X: [135 161 136 136]
U: [161 151 160 119]
C: [127 150 119 161]
howmany X: [135] => 1
both C X:  => [161]
both X U:  => [161]
both U X:  => [161]
howmany X: [136] => 2

sekab: [139 124 129 143 121 129 121 129 132 134 103 118 116 143 111 124 132 141
 127 116 140 113  90 112]
makel: [120 124 127 123 122 129 114 128 114 129 133 138 135 122 115 127 133 107
 125 124 141 161 127 135]
rubas: [103 125 128 104 125 128 113 119 114 109 127 117 128 101 116 128 130  95
 126 132 140 114 150 160]
nerin: [117 125 124 144 127 123 127 120 112 133 133 152 144 133 126 136 124 101
 126 119 144 165 105 141]
dema: [110 130 129 105 135 122 134 109 109 114 153 143 141  95 155 128  99  90
 124 133 141 148 161 144]
fugil: [137 130 134 100 140 127 138 118 131 115 144 110 106 109 149 114 106 141
 125 132 136 138 150 103]
Devu: [139 129 129 146 140 122 146 114 125 134 134 120 119 130 154 125  97 131
 126 120 141 145 110 105]
Mizo: [135 125 126 148 124 125 127 124 124 135 114 134 129 142 119 131 127 125
 127 115 142 131  91 126]
gak: [131 126 131 126 125 128 126 121 126 126 116 121 121 122 116 123 117 126
 126 123 140 110 118 120]
kupez: [122 129 127 137 134 120 140 110 116 130 132 144 137 108 150 133 103 106
 126 120 143 136 115 133]
Fifo: [130 125 135  93 122 134 115 129 135 108 118  98 107 108 115 112 124 142
 126 134 135  96 149 118]
Dafo: [111 126 128 109 125 127 118 121 110 116 144 141 140 105 128 128 122  95
 125 132 141 157 150 146]
howmany Devu: [120] => 2
howmany rubas: [128] => 4
howmany fugil: [108] => 0
which: [122 129 127 137 134 120 140 110 116 130 132 144 137 108 150 133 103 106
 126 120 143 136 115 133] => kupez
which: [139 124 129 143 121 129 121 129 132 134 103 118 116 143 111 124 132 141
 127 116 140 113  90 112] => sekab
which: [111 126 128 109 125 127 118 121 110 116 144 141 140 105 128 128 122  95
 125 132 141 157 150 146] => Dafo
loc: [100] => fugil, 4

D: [120 134 143 144 130 149  98]
K: [118 124 122 131 168 121 126]
V: [106 121 106 106 128 100 106]
M: [124 137 137 119 140 138 105]
W: [132 134 143 134 130 149  98]
H: [133 134 144 140 146 150  97]
howmany M: [137] => 2
both M K:  => [124]
again V:  => [106]

sib: [127  77 110 114 159 125]
Nelo: [128 128 126 129 128 128]
gagu: [128 128 126 129 128 129]
Momed: [128 128 129 128 131 128]
fug: [130 138 136 137 120 121]
regi: [115 131 115 137 132 121]
both Momed regi:  => [131]
again regi:  => [115]
howmany Momed: [128] => 4
Table of tags by key:
[130] -> J616
[128] -> J35
[120] -> J841
key fug 5:  => J841

gonu: [127 127 141 169 141 141 106 141 142]
Vuvi: [139 136 140 122 127 159 160 147  85]
kub: [152 172 140  93 130 101 155 144 166]
Gapat: [103 118 109 128 132 143 132 120 140]
which: [127 127 141 169 141 141 106 141 142] => gonu
howmany gonu: [142] => 1
key -> tag
[106] -> J273
[155] -> J567
[160] -> J65
[147] -> J544
key Vuvi 7:  => J65

